Here are some points:
0.12;0.22;0.16;0.12;0.13;0.17;0.12;0.09;0.11;0.18;0.57;0.50;0.63;0.58;0.56;0.61;0.62;0.53;0.54;0.59
0.63;0.61;0.57;0.69;0.61;0.56;0.63;0.52;0.27;0.32;0.40;-0.92;-0.91;-0.90;-0.80;-0.90;-0.88;-0.87;-0.89;-0.88
-0.65;0.01;-0.04;1.47;1.42;1.42;1.46;1.39;1.49;1.41;1.51;1.43;1.47;1.42;1.50;1.47;1.54;1.47;1.44;1.43
0.57;0.67;0.62;0.61;0.65;0.65;0.57;0.59;0.65;0.71;0.58;0.54;0.60;0.58;0.54;0.55;0.56;0.52;0.63;0.62
1.86;1.70;1.69;1.79;1.83;1.81;1.77;1.80;1.85;1.73;1.73;1.66;1.77;1.73;1.76;1.77;1.78;1.81;1.70;1.67
-0.15;-0.15;-0.20;-0.11;-0.09;-0.15;-0.12;-0.17;-0.11;-0.13;-0.09;-0.19;-0.15;-0.21;-0.23;-0.16;-0.12;-0.12;-0.08;-0.23
1.00;1.10;1.04;1.02;1.07;1.03;1.05;1.01;0.99;1.00;0.98;1.13;1.04;1.09;1.05;1.10;1.06;1.08;1.04;1.00
0.45;0.41;0.31;0.39;0.41;0.36;0.41;0.44;0.34;0.26;0.94;0.95;0.89;0.94;0.93;0.93;0.97;0.88;0.92;0.95
-0.23;-0.29;-0.32;-0.33;-0.24;-0.30;-0.24;-0.33;-0.22;-0.25;-0.32;-0.25;-0.19;-0.34;-0.30;-0.33;-0.27;-0.22;-0.29;-0.39
-0.08;-0.16;-0.10;-0.02;-0.08;-0.16;-0.16;-0.01;-0.07;-0.11;-0.15;-0.09;-0.06;-0.24;-0.07;-0.06;-0.14;-0.10;-0.03;-0.07
Here are 10 more points, each followed by its number:
-0.01;0.00;0.04;0.07;0.06;0.05;0.03;-0.02;0.02;-0.05;-0.01;0.04;-0.04;0.00;0.07;0.06;0.03;0.00;0.03;-0.04 0
0.68;0.75;0.70;0.71;0.71;0.67;0.66;0.88;0.82;0.84;0.89;0.83;0.81;0.83;0.90;0.84;0.79;0.81;1.84;1.79 1
0.07;0.15;0.10;0.13;0.16;0.13;0.16;0.12;0.16;0.21;-0.99;-0.88;-0.91;-0.96;-0.99;-1.06;-1.00;-1.02;-0.99;-0.91 2
0.06;0.04;0.08;0.08;0.08;0.02;0.00;0.08;0.00;0.08;-0.01;0.06;-0.07;-0.01;0.03;-0.02;0.01;0.04;0.05;-0.04 3
2.21;2.26;2.29;2.27;2.26;2.24;2.24;2.32;2.25;2.25;2.34;2.16;2.28;2.24;2.26;2.27;2.31;2.20;2.28;2.15 4
-0.59;-0.58;-0.56;-0.53;-0.63;-0.58;-0.65;-0.62;-0.58;-0.60;-0.63;-0.63;-0.51;-0.53;-0.45;-0.74;-0.53;-0.65;-0.57;-0.47 5
-1.56;-1.68;-1.57;-1.56;-1.55;-1.56;-1.59;-1.57;-1.55;-1.55;-1.57;-1.59;-1.56;-1.64;-1.57;-1.58;-1.55;-1.57;-1.51;-1.62 6
-0.31;-0.28;-0.34;-0.40;-0.40;-0.39;-0.38;-0.40;-0.44;-0.31;-0.38;-0.35;-0.31;-0.23;-0.36;-0.33;-0.34;-0.33;-0.30;-0.43 7
-0.70;-0.62;-0.69;-0.66;-0.71;-0.64;-0.76;-0.76;-0.75;-0.70;-0.73;-0.73;-0.47;-0.47;-0.46;-0.47;-0.50;-0.41;-0.44;-0.52 8
0.05;-0.04;0.01;0.05;0.02;0.12;0.08;0.06;-0.01;0.00;0.00;0.04;0.13;0.02;0.10;0.10;0.21;0.08;0.14;0.17 9
Which three of these numbered points are nearest to each point below by angle, seen from the average point of the first points? Their numbers follow each, nearest first.
-0.71;-0.74;-0.78;-0.81;-0.80;-0.74;-0.77;-1.17;0.86;0.83;0.78;0.81;0.81;0.82;0.90;0.78;0.95;0.85;0.81;0.75 > 8 9 7
-0.33;-0.31;-0.39;-0.29;-0.27;-0.34;-0.31;-0.36;-0.22;-0.34;-0.30;-0.30;-0.28;-0.30;-0.32;-0.26;-0.31;-0.39;-0.30;-0.19 > 5 6 7
1.54;0.19;0.18;0.18;0.21;0.13;0.19;0.21;0.18;0.24;0.20;0.20;0.16;0.01;0.12;0.09;0.09;0.14;0.03;0.11 > 3 2 0
-0.32;-0.34;-0.25;-0.25;-0.34;-0.30;-0.24;-0.28;-0.28;-0.32;-0.31;-0.36;-0.23;-0.29;-0.31;-0.24;-0.23;-0.33;-0.26;-0.26 > 5 6 7
0.58;0.50;0.51;0.60;0.54;0.60;0.58;0.45;0.59;0.57;0.48;0.46;0.50;0.37;0.60;0.52;0.53;0.44;0.49;0.61 > 1 4 2
0.18;0.19;0.24;0.07;0.17;0.25;0.25;0.14;0.10;0.23;0.07;0.10;0.13;0.17;0.19;0.13;0.11;0.21;0.14;0.13 > 3 0 7
-0.23;-0.16;-0.22;-0.16;-0.08;-0.17;-0.19;-0.16;-0.14;-0.17;-0.18;-0.11;-0.60;-0.80;-0.80;1.80;1.76;1.86;1.86;1.86 > 9 8 0
1.12;1.06;1.07;1.15;1.11;1.15;1.06;1.16;1.06;1.13;1.13;1.01;1.17;1.12;1.16;1.11;1.07;1.13;1.07;0.62 > 4 1 2
-0.54;-0.52;-0.46;-0.50;-0.51;-0.49;-0.48;-0.54;-0.52;-0.48;-0.01;-0.07;-0.07;0.01;0.07;-0.05;-0.05;0.01;0.04;-0.20 > 8 9 7
-0.49;-0.37;-0.56;-0.44;-0.42;-0.48;-0.56;-0.47;-0.49;-0.51;-0.44;-0.46;-0.55;-0.45;-0.46;-0.51;-0.56;-0.50;-0.50;-0.52 > 6 5 7
-0.50;-0.52;-0.39;-0.47;-0.41;-0.31;-0.40;-0.44;-0.36;-0.40;-0.46;-0.50;-0.51;-0.41;-0.41;-0.48;-0.50;-0.36;-0.48;-0.41 > 6 5 7
-0.05;-0.06;-0.14;-0.08;-0.14;-0.14;-0.08;-0.06;-0.11;-0.12;-0.07;-0.04;0.00;-0.08;-0.05;-0.12;-0.05;-0.07;-0.10;0.00 > 5 7 6
-0.05;-0.06;-0.10;-0.07;-0.07;0.00;-0.07;-0.11;0.22;0.20;0.16;0.21;0.18;0.21;0.18;0.14;0.27;0.19;0.26;0.20 > 8 9 7
1.29;1.35;1.25;1.30;1.35;1.19;1.28;1.29;1.23;1.29;1.24;1.29;1.29;1.17;1.27;1.32;1.26;1.18;1.29;1.27 > 4 1 2
1.30;1.33;1.37;1.29;1.39;1.37;1.29;1.37;1.38;1.25;1.34;1.37;1.33;1.40;1.29;1.29;1.35;1.33;1.34;1.27 > 4 1 2
0.37;0.50;0.46;0.38;0.42;0.45;0.44;0.39;0.50;0.54;0.39;0.47;0.38;0.39;0.44;0.44;0.32;0.34;0.35;0.37 > 3 2 0
